Here are some points:
[ 0.092 -0.247  0.011  1.739  0.086  0.626 -0.373 -1.538 -0.803  0.736
  0.158]
[ 1.128 -0.519  1.130  0.399 -0.972 -0.038 -0.598  1.790  0.775 -1.097
  0.525]
[-0.594 -1.361  0.047 -0.514  0.109 -0.623 -0.831  0.108 -0.453 -0.439
  0.303]
[-0.957  0.993 -1.041  0.756  0.202 -0.756 -0.085 -0.211 -0.430  0.778
  0.710]
[ 1.007  0.590  0.730 -0.395  0.479  1.496 -0.278 -2.820  0.687  1.098
 -1.720]
[-0.556 -1.109 -0.226  0.153 -0.161 -0.263 -0.894 -0.023 -0.125 -0.328
  0.535]
[ 0.963 -0.889  0.834  0.944  0.557  0.849 -0.374  0.032 -0.649  0.159
  0.162]
[ 1.619  0.650 -0.278  1.882 -0.916 -0.574  0.610  2.089  1.375 -0.853
  0.592]
[ 2.271 -0.365 -0.398  0.076  1.165  0.852  0.888  1.977 -0.233 -0.286
  0.765]
[ 0.743  0.586  0.029  0.904 -1.510 -1.448  1.078  1.631  1.222 -0.332
  0.127]
[-0.899 -0.165 -1.153 -1.491 -0.936 -0.366 -0.269 -1.157 -0.538 -0.517
 -0.822]
[ 0.517 -0.635  0.425  0.447 -0.628 -0.991 -0.482  0.561  0.542 -0.195
 -0.170]
[-2.151  0.727  0.247 -0.457  0.877 -0.923 -1.519 -0.647  0.989 -0.072
 -0.207]
[-1.706  1.703  1.300 -0.997  1.811 -0.460  0.172 -0.465  0.341  0.622
 -3.359]
[-2.185  2.681  1.209  1.652 -0.892  0.527  0.182  0.093 -0.128  0.904
 -3.348]
[ 1.743 -0.510  0.411  0.632  1.305  1.759  1.256 -0.707 -0.858  0.595
  1.327]
[ 3.574 -0.799 -0.088  2.321  2.586  1.585  3.832  4.432 -0.729  0.940
  0.312]
[ 1.297 -1.736  0.355 -0.076  0.400 -0.319  0.692  0.751 -0.269 -0.526
 -0.007]
[ 0.646 -0.466  0.379  0.760 -1.126 -1.048 -0.690  1.530  0.771 -0.819
  0.180]
[ 0.477 -0.536  0.782 -0.092 -1.207 -1.724 -0.571  1.048  0.693 -0.453
 -0.123]
[ 1.545 -1.610  0.659  0.877  0.526  0.674  0.029  0.635 -0.993  0.053
  0.629]
[-0.461 -0.415  0.280  0.152  0.387 -1.294  0.221  0.130 -0.533 -0.223
 -0.252]
[ 0.226 -0.152  1.526 -0.823  0.259  0.451  0.784 -2.146 -1.450  1.390
 -0.982]
[ 1.681 -0.696 -0.886  0.911  0.316 -0.818  0.351  0.966  0.607 -0.528
  0.080]
[-0.576  0.857  1.423 -1.220 -0.255  0.987 -0.999 -0.870  0.796 -0.778
 -0.185]
[-0.551 -0.967  0.174 -0.926 -0.365 -0.668 -0.524  0.322  0.044 -0.817
  0.109]
[-1.959  1.494  1.228 -0.387 -0.170  0.801 -0.447 -1.231  0.710 -0.573
 -1.249]
[ 1.472 -0.084 -0.817  0.773 -0.195 -1.121 -0.216  1.493  0.718 -0.792
 -0.061]
[ 0.081  1.026 -0.299 -1.659 -0.495  1.255 -0.695 -0.923 -0.379 -0.046
 -0.950]
[-0.641 -0.044  0.038 -1.549 -0.734 -1.189  0.337 -1.049 -0.209  0.411
 -0.795]
[-0.873  0.748  0.267  1.391 -1.098 -1.595  0.780  0.273  0.397  0.874
  0.699]
[ 0.838 -1.159  0.536 -0.263 -0.251 -1.095  0.130  1.124  0.108 -1.134
  0.070]
[-0.915  4.883 -1.941  2.652  0.026 -1.784 -1.267 -1.383  1.947  3.228
 -1.614]
[-0.441  1.920  0.396  0.831 -2.507 -0.131  1.901 -2.116  0.613 -1.320
 -2.953]
[ 0.360  3.467  0.897  2.415 -0.522  1.497  1.486 -2.278  0.125  1.863
  0.684]
[-0.091  1.456  0.176 -0.371  0.210 -0.660 -0.583 -0.438 -0.180  1.183
  2.497]
[ 0.410 -0.982  0.556  0.325 -0.388 -0.686  0.336  1.030  0.325 -0.668
  0.316]
[ 0.070  0.420 -0.313  0.096 -0.768  2.259 -0.270 -0.223  0.235 -0.556
 -1.371]
Here are 16 more points, each followed by its number:
[ 0.337  0.308 -0.545 -0.951  0.093 -0.675  0.073 -2.178 -0.209  1.166
 -0.089] 0
[ 1.215  0.367 -0.201  0.286  0.416  0.968  0.326 -1.047  0.306 -0.014
 -0.247] 1
[-0.446  2.353  0.466 -0.569 -0.499  1.956 -0.968 -1.392  0.640  1.438
 -0.016] 2
[-0.895 -1.123 -0.865 -0.885 -0.830 -0.786  0.742 -0.328 -0.948 -0.941
 -1.182] 3
[ 0.267  0.440 -0.242  0.467  0.374  0.007  0.394 -1.547 -0.478  0.434
  0.048] 4
[ 1.497  0.027 -1.004  0.214  0.514 -0.636 -0.570  0.918  0.407 -0.426
 -0.020] 5
[ 0.468 -0.491 -0.370 -1.972 -0.408  0.838 -1.324 -0.670 -0.177 -1.193
 -1.132] 6
[-0.218  0.097 -1.359 -1.061 -0.187  0.409  0.817 -0.626 -0.685  1.216
  1.683] 7
[ 0.566 -0.125 -1.476  0.128  0.172  0.326  1.029 -0.515  0.451  0.660
  0.035] 8
[ 0.136 -0.272  0.361  0.755  0.570  0.373 -0.298  0.441 -0.554 -0.381
  0.307] 9
[ 1.798 -0.251 -0.525 -0.587  0.395  0.867  2.149  2.453  0.053 -0.683
  1.371] 10
[-0.553 -1.450 -0.129 -1.621  0.628 -1.148  0.521 -0.321 -0.540 -0.297
 -0.600] 11
[ 0.186 -0.852  0.643  0.495  0.083  0.078  0.055  0.323 -0.429 -0.280
  0.170] 12
[-0.797 -0.349  0.643 -2.688 -0.073  0.588  0.023 -0.282 -0.138 -1.695
 -2.142] 13
[-0.560 -1.202  0.432  0.147 -0.737 -0.475  0.382  0.708  0.028 -0.675
  0.355] 14
[-1.294 -0.730  0.704 -0.517 -0.289 -0.744  0.222 -0.105  0.087  0.024
 -0.824] 15
Which of these numbered points is nearest to each point below, looking only along the 4 directions in which the first points spread most? Its number follows each.
[-1.149 -0.566 -0.721 -1.849 -0.696 -0.398  0.859  0.716  0.587 -0.862
 -0.663] > 3
[-0.055  0.055  0.642  0.074 -0.574  0.557  0.165 -0.934  0.054  0.752
  0.731] > 4
[ 0.814  0.617 -0.720 -0.538  0.700  1.585  1.627 -1.035  0.073 -0.077
 -2.323] > 1
[ 1.081  0.323  1.222  0.486  2.154  2.199  1.121 -0.398 -1.194  1.521
  1.145] > 1
[ 1.138 -0.368 -0.916  0.593  0.395 -0.613  0.274  0.924  0.332 -0.337
  0.850] > 5
[-0.719  2.492  1.798  0.215 -0.775  1.546 -0.576 -1.348  0.226  1.276
  0.357] > 2
[ 0.298 -0.513 -0.634 -1.992 -0.412  0.618 -0.873 -1.000 -0.358 -0.889
 -1.315] > 6
[ 0.169 -0.212 -0.168  2.011  0.179  1.255 -0.313 -2.033 -1.167  0.946
  0.332] > 4
[-1.094 -0.524 -0.455 -0.213  0.880 -0.681  1.657 -1.448  0.308  0.533
 -0.530] > 4
[ 0.467  0.570 -0.604 -0.872  0.217 -0.683 -0.068 -2.607 -0.346  1.363
 -0.110] > 0
[ 1.246  1.069 -1.676  1.834  0.020  0.853 -0.823 -1.834 -0.520  2.561
  0.222] > 4
[-1.301  0.335  0.362  1.080  1.194 -1.913  0.582 -0.149 -0.223  1.465
  3.519] > 7
[-0.095 -1.225  0.173 -0.637 -0.393 -1.189  0.427  0.671  0.148 -0.622
  0.053] > 14
[-1.182  0.871  0.501 -1.192 -0.128 -0.280 -0.201 -0.833 -0.171  0.518
  1.308] > 0
[-2.337  4.556  2.455 -1.214  3.357  1.843 -1.372 -0.904 -1.555  2.960
 -0.904] > 2
[-0.992  0.138  1.728 -2.302  0.598  0.092  0.678  0.680  0.483 -1.271
 -1.865] > 13
[-0.396 -0.950 -0.119 -1.406  0.224 -0.361 -0.254  0.413 -0.371 -0.805
 -0.157] > 11
[ 1.213  1.915 -1.142  0.984 -1.444 -1.020  1.197  2.418  1.363  0.535
  0.177] > 5
[-1.291  3.258  0.573 -0.889 -0.933  2.092 -1.356 -2.429  1.030  1.945
 -0.634] > 2
[-2.019 -1.073  0.469 -1.539 -1.057 -0.488 -0.834  0.614  0.740 -0.563
 -0.836] > 3
[-0.285 -0.873 -0.295 -1.219  0.105 -0.726  0.090 -0.081 -0.300 -1.113
  0.127] > 11
[ 0.446  1.151 -0.489  0.151  0.623  0.513 -0.491  0.022 -0.372  1.222
  2.951] > 7
[ 2.134 -0.897 -1.682  0.922  0.320  0.921  1.972  2.383  0.095 -2.847
  0.815] > 10
[ 3.362  0.347 -1.921 -0.914  0.859  1.244  1.260  1.542 -0.368 -2.063
  0.252] > 10
[-0.054 -1.500  0.376  0.201  0.169  0.094  0.438  0.025 -0.184 -0.116
  0.024] > 12
[ 1.366 -1.057  0.337  1.055  0.335  0.423 -0.157  0.135 -0.662  0.311
  0.709] > 9
[ 1.940 -0.250  0.666  1.938  1.524  2.213  1.638  2.180  0.251 -0.672
  0.954] > 10
[-1.146  1.337  0.070 -0.084  0.582 -0.015  0.343 -0.077  0.407  0.372
  0.847] > 4
Now 16 new points, numbered from 0 again:
[ 1.080 -1.493  0.989  0.626 -0.501 -0.405  0.610  1.738  0.188 -1.331
  0.335] 0
[-1.185  1.903  0.688  0.012 -0.078  0.199 -0.150 -2.616  0.401 -0.130
 -1.321] 1
[ 1.977 -0.957  0.903  1.119  1.505  2.117  1.591 -0.392 -0.984  1.067
  1.693] 2
[ 0.386 -1.005  0.711 -0.857  0.374  0.749  0.747 -0.970 -0.816  0.326
 -0.078] 3
[ 1.369 -0.695 -0.037  0.102  0.010 -1.224 -0.402  1.258  0.325 -0.861
 -0.273] 4
[-0.064  0.957  0.101  1.125 -1.148  0.516  0.197 -0.496  0.025  1.268
  0.161] 5
[ 0.675  0.484  0.589  1.001 -0.355  1.292  0.499 -0.418 -0.351  2.052
  1.365] 6
[-0.091 -0.063 -0.811 -1.651 -0.379 -0.556 -0.573 -1.353 -0.294  0.028
 -0.095] 7
[ 1.234 -1.743 -0.356 -0.160  0.423  0.875 -0.234  0.104 -1.094 -0.099
  0.122] 8
[-0.342 -0.455 -0.717 -1.980 -0.367 -0.601 -0.937 -1.247 -0.249  0.030
 -0.169] 9
[ 0.135  1.389  0.823 -1.009  0.260  0.214 -0.314 -1.759  0.461  0.040
 -0.793] 10
[ 0.425  0.885  0.249  1.007 -0.079  1.922 -0.386 -0.756 -0.216  1.969
  2.386] 11
[-0.809 -0.592  0.078  0.148 -0.105 -1.266  0.063  0.087  0.331  0.058
 -0.531] 12
[ 0.877 -0.331 -0.296  1.318  0.459 -0.047 -0.301  1.238  0.933 -1.054
 -0.225] 13
[-2.186  1.745  1.783  0.460  0.005  0.776 -2.138 -1.684  1.286  0.427
 -1.563] 14
[-1.865  1.739  1.931  0.857 -1.173 -0.609 -3.341 -2.275 -0.053  1.506
 -0.523] 15
The same question for these:
[-1.201  0.149  0.350  0.043 -0.104 -0.996  1.224 -1.670 -1.030 -0.653
  1.362] > 7
[-0.293  0.497 -0.303 -1.287 -0.012 -0.469 -0.657 -0.368 -0.563  0.338
  0.123] > 7
[-0.883  1.301  0.915 -0.356 -0.209  0.494 -0.059 -1.154  0.153 -0.161
 -0.091] > 10
[-1.272  1.494  0.524  1.708  0.566  2.485 -2.636 -0.831  0.554  0.188
 -3.689] > 1
[ 0.785  0.175  0.508  0.541 -0.352  1.632  0.237 -0.456 -0.355  1.634
  0.757] > 6
[ 1.433 -1.489  0.491  0.205 -0.128 -0.595  0.308  1.357  0.261 -1.154
  0.519] > 0
[-1.844  1.986 -0.535  1.190 -0.026  2.235  0.027  0.699  0.897  1.060
 -0.234] > 5
[-0.580  0.500 -0.752  0.164 -0.118 -0.141  0.561 -0.657  0.456  0.323
 -0.129] > 5
[ 1.096 -0.992  1.651  0.065 -1.059 -0.213 -0.869  2.606  0.900 -1.801
  0.752] > 0
[ 0.371  1.092  0.159 -1.969 -0.757  1.375 -0.670 -1.139 -0.046  0.082
 -1.139] > 10
[-1.462  1.772  0.941 -0.115 -0.009  0.426 -0.568 -2.718  0.263 -0.276
 -1.368] > 1
[-1.962  1.043  2.274 -1.187 -0.198  0.089 -0.825 -0.909  0.364  0.464
 -1.638] > 1
[ 0.973 -0.601  0.389  0.397  0.341  0.769  0.699 -0.245 -0.841  1.845
  0.011] > 6
[-1.452  1.620 -0.177 -0.452  1.095  0.527  0.268 -0.217  0.292  0.358
  1.184] > 5
[ 2.023 -0.514 -1.700  1.387  1.909  2.247  1.257  1.059 -0.217  0.192
 -1.328] > 2
[-0.115  2.685  0.195  0.645 -0.337  0.634 -0.929 -2.367 -0.311  1.286
  0.267] > 1
[-0.885  2.437 -0.029 -0.068 -0.060  1.133 -1.219 -0.270  0.508  1.195
  0.037] > 5
[-2.185  1.238  0.573 -0.714 -0.726  0.397 -1.001 -2.156  0.727  0.508
  0.533] > 15
[ 1.636  0.588 -0.884  2.426 -0.147  0.402  0.143  2.664  0.192 -0.879
  0.648] > 13
[-1.425  0.485  0.881 -1.211  0.564 -0.457 -0.165 -0.529 -0.141  0.482
  1.792] > 7
[-0.844 -0.348 -0.177  0.289 -0.910 -0.972 -1.035  0.240  0.018  0.005
 -0.319] > 12
[-0.779 -0.391  0.156  0.765 -0.304 -1.190 -0.122  0.232  0.537  0.135
 -0.455] > 12
[ 0.589 -1.313  0.742 -0.575  0.738  0.833  0.952 -1.202 -1.123  0.696
  0.170] > 3
[ 0.343  0.536 -0.084  1.086  0.118  0.691  0.026 -0.029 -0.290  1.476
  0.620] > 6
[-4.540  1.915 -0.383  0.215 -0.690  0.489  0.349  0.600 -0.197 -0.318
  0.720] > 14
[ 1.065 -1.504  0.562  0.754  0.273  0.502 -0.128  0.585 -0.726 -0.105
  0.610] > 8
[ 1.274 -2.117 -0.693  0.248  1.325 -0.144  0.041  0.422 -0.836 -0.532
  0.756] > 8
[-0.792 -1.447  0.017 -1.580  0.128 -0.960 -0.940 -0.561 -0.671 -0.453
 -1.007] > 9
